Each row has a name. Each piece below is followed by the name of the row it came from, unless a question asks for something else. Each question is about the rows just above it. Places in a row count from 0.

sab: [ -6   7 -16  26  18   7  20   4 -12 -34 -11  28  34  -4  -2   1  -7   5
  26  36   0  -8 -18   1   1 -20]
lukiz: [  8 -15  13  49 -26   2   7   7 -40  27   6 -15   4 -11  11  -1 -18 -15
 -13  -2   9   5  31  11   0  10]
datup: [  4  13 -17 -41  23   2  -9  -2  61 -14   7 -59  19   7  21 -29  23  -1
 -41  41  21  60 -46  -1  -8  14]
Fifo: [  4   3   7 -10  13  25  17  11   8  13  12  -4  21 -10 -20   0  -2  -2
  -7   8 -22  13  34  -8  -2  10]
mado: [-14 -14  53 -15  27   8 -10  17 -10  22 -26  34  -6  -2 -13  -5  12  -2
   5  36  27  67 -27 -10  15 -23]
fopul: [-27  -3 -18  66  15 -10   5  10   1  57  29 -26   9   6 -17 -14  24  25
  20 -13  13  -1  25   4  -4 -18]
kilak: [ 15 -29 -49   1 -34  -6  12  24  -5 -70  -8   6   1   6   1  13 -27   8
  -1 -29  23  -3 -24  -2   8  14]
bigil: [-27  -3 -18  66  15 -10   5  10   1  57  29 -49   9   6 -17 -14  24  25
  20 -13  13 -21  25   4  -4 -18]
Gobo: [  8 -12 -16 -17 -24 -12  16  17  66  51 -22 -87   9 -13  11  -6 -13   9
   0 -28 -11 -40   2   7  -2   7]
Kol: [  4   4   7 -10  13   2  17  11   8  13  12  -4  21   5 -20   0  -2  -2
  -7   8 -22  13  34  -8  -2  10]
Maful: [ -6  -4  -8  -7 -14   2   9   9  20 -24 -33 -78  -9   9 -14   8  11  -7
 -14 -29   4 -19  39 -21  13 -19]
Mer: [  0  -1  -9  40   5   9  -5  -8 -35  26 -23  57 -13  25 -30 -34   2  -8
  -6  -3  35   3 -45 -27   5   3]
asked: [  8 -15  13  49 -26   2   7   7 -40  27   6 -15   4 -11  11  -1 -18 -15
 -13  -2   9   5  31  11   0  10] : lukiz
Row and place of [-45] in the named rows: : Mer, 22
Where do [ -6  -4  -8  -7 -14   2   9   9  20 -24 -33 -78  -9   9 -14   8  11  -7
 -14 -29   4 -19  39 -21  13 -19] appear? : Maful
asked: [  0  -1  -9  40   5   9  -5  -8 -35  26 -23  57 -13  25 -30 -34   2  -8
  -6  -3  35   3 -45 -27   5   3] : Mer
[28] is at row and place : sab, 11
Row and place of [-59] in the named rows: : datup, 11

Maful: [-73   4 -78  26]
datup: [-14 -29  65 -21]
Kol: [-19  -9 -82 -42]
mado: [ 50  30 -33  49]
lukiz: [-24  29  40 -22]
sab: [-31  87 -64   2]
Mer: [-24  29 -13  39]
fopul: [65 33 15 35]
kilak: [-21   7 -78 -34]
Gobo: [ 44  29 -61  59]
[-22] is at row and place : lukiz, 3
Row and place of [-14] in the named rows: : datup, 0
Row and place of [-64] in the named rows: : sab, 2
[39] is at row and place : Mer, 3

bigil: [ 0  1  0  0  1 -1  0  0 -1]
lukiz: [ -3  -8 -32   5  47 -41 -82   6 -43]
Kol: [ -1   2   1   1   9 -10  -7  -5 -13]
fopul: [ 13 -25 -19  22 -28   7 -13  38   1]
[-8] is at row and place : lukiz, 1
Where in the named rows is [-7]? : Kol, 6
Where do [ 13 -25 -19  22 -28   7 -13  38   1] appear? : fopul
[-32] is at row and place : lukiz, 2
Row and place of [-5] in the named rows: : Kol, 7

lukiz: [ 21 -41 -42 -33 -35 -27 -21  59 -61 -66 -43 -47 -36  -1  55  61]
Mer: [ -8  19  20  -2   6   1  -6 -41  52  18  33  23  12   2 -48 -45]
Gobo: [ 33  19  20  -1   6   1  -6 -41  52  18  33  23  12   2 -48 -45]
mado: [-32 -15 -28  35  -8 -36  33  -6  15  -7 -30  -2  62  31  -9  -6]
Maful: [ 49  12  15 -57   8   5 -62 -22  -6 -13  34  13   4 -37 -38 -39]
Fifo: [-37 -68 -95  30 -56 -96 -39  45 -16   5 -89 -54 -57  61  35  55]
Where in the named rows is [8]? : Maful, 4
Row and place of [-30] in the named rows: : mado, 10
[-38] is at row and place : Maful, 14
Where in the named rows is [-62]? : Maful, 6
Row and place of [-43] in the named rows: : lukiz, 10
Where in the named rows is [4]? : Maful, 12

Maful: [-42 -31 -21  15  20  35  19  -5 -22]
kilak: [ -9 -18   4   0   9 -10  25 -65  54]
fopul: [ 34  14  18 -21 -20 -17 -41  27 -27]
bigil: [  9 -19  34 -29 -17 -34 -30  36 -31]
Gobo: [ 14 -36  11  -1 -66   6  37 -12   4]
sab: [-40  18   3 -83 -43 -85 -15  32  24]
Mer: [ 60  -7  20  53  39  56 -26  11  -6]
datup: [  0  -9  12  -4 -44  -6  -2 -11 -14]
mado: [-19  20 -45  33 -15  23  35 -20  50]
lukiz: [ 61 -57  74   0  33   0 -75  51 -62]
Kol: [-37  18 -11 -45 -30 -48  37  -9  18]
[-62] is at row and place : lukiz, 8
Row and place of [25] in the named rows: : kilak, 6
Where in the named rows is [-66]? : Gobo, 4
Which row holds [-37  18 -11 -45 -30 -48  37  -9  18]? : Kol
Row and place of [-65] in the named rows: : kilak, 7
Where in the named rows is [-83]? : sab, 3
Where in the named rows is [-12]? : Gobo, 7

datup: [10 19 74  8]
lukiz: [ 19 -11  11   4]
Gobo: [ 19 -10  20   8]
Row and place of [10] in the named rows: : datup, 0
Row and place of [20] in the named rows: : Gobo, 2
Row and place of [-11] in the named rows: : lukiz, 1
[-10] is at row and place : Gobo, 1
The row with [10 19 74  8] is : datup

sab: [-29 -23  -3   0  33 -13  33 -37  -5   3 -50  51  18]
kilak: [-11 -21 -39  17 -60  18 -59  56 -98  -3  -3 -17  51]
bigil: [-11   3   4  -3   7  -5  -8   1  -2 -23   2  22   1]
fopul: [-40  23  47  69   3  32 -14 -33  -9  -1 -30  -7  12]
Fifo: [-11 -43   5   4  24  50   6 -42 -21  -4  10  19   9]
Maful: [ -7 -20 -37 -74  54 -84  -3 -16   3 -32 -24   5   0]
Gobo: [-23  -9   0 -10  32 -45 -27 -29 -18 -27 -22  -8 -31]
mado: [ 32   5 -32 -16 -36   1  11  39 -42  40  -1   0  -1]
Row and place of [69] in the named rows: : fopul, 3
Where in the named rows is [-17]? : kilak, 11
Where in the named rows is [54]? : Maful, 4
Row and place of [-50] in the named rows: : sab, 10
Where in the named rows is [9]? : Fifo, 12
[24] is at row and place : Fifo, 4
[-4] is at row and place : Fifo, 9

Maful: [ 49 -96  54  16  39  25  71 -26]
sab: [-27 -28   3 -24  -4  17 -13  32]
mado: [-27  47   3 -24   0  13 -19  16]
Where in the named rows is [-28]? : sab, 1
Where in the named rows is [13]? : mado, 5
Row and place of [17] in the named rows: : sab, 5
Where in the named rows is [-4]? : sab, 4
Where in the named rows is [71]? : Maful, 6

mado: [-24  57 -24  11 -24 -24  66]
kilak: [22 32 14 33 21 67 11]
Gobo: [18 42 11 24 17 18 44]
lukiz: [ 52 -18  37  82  51  53  -9]
Mer: [22 32 -8 33 21 23 36]
sab: [51  2 37 63 22 51  6]
bigil: [ -7   0 -15  66  -9  -7  21]
asked: [ 52 -18  37  82  51  53  -9] : lukiz
Where in the named rows is [57]? : mado, 1
[52] is at row and place : lukiz, 0
Where in the named rows is [44]? : Gobo, 6

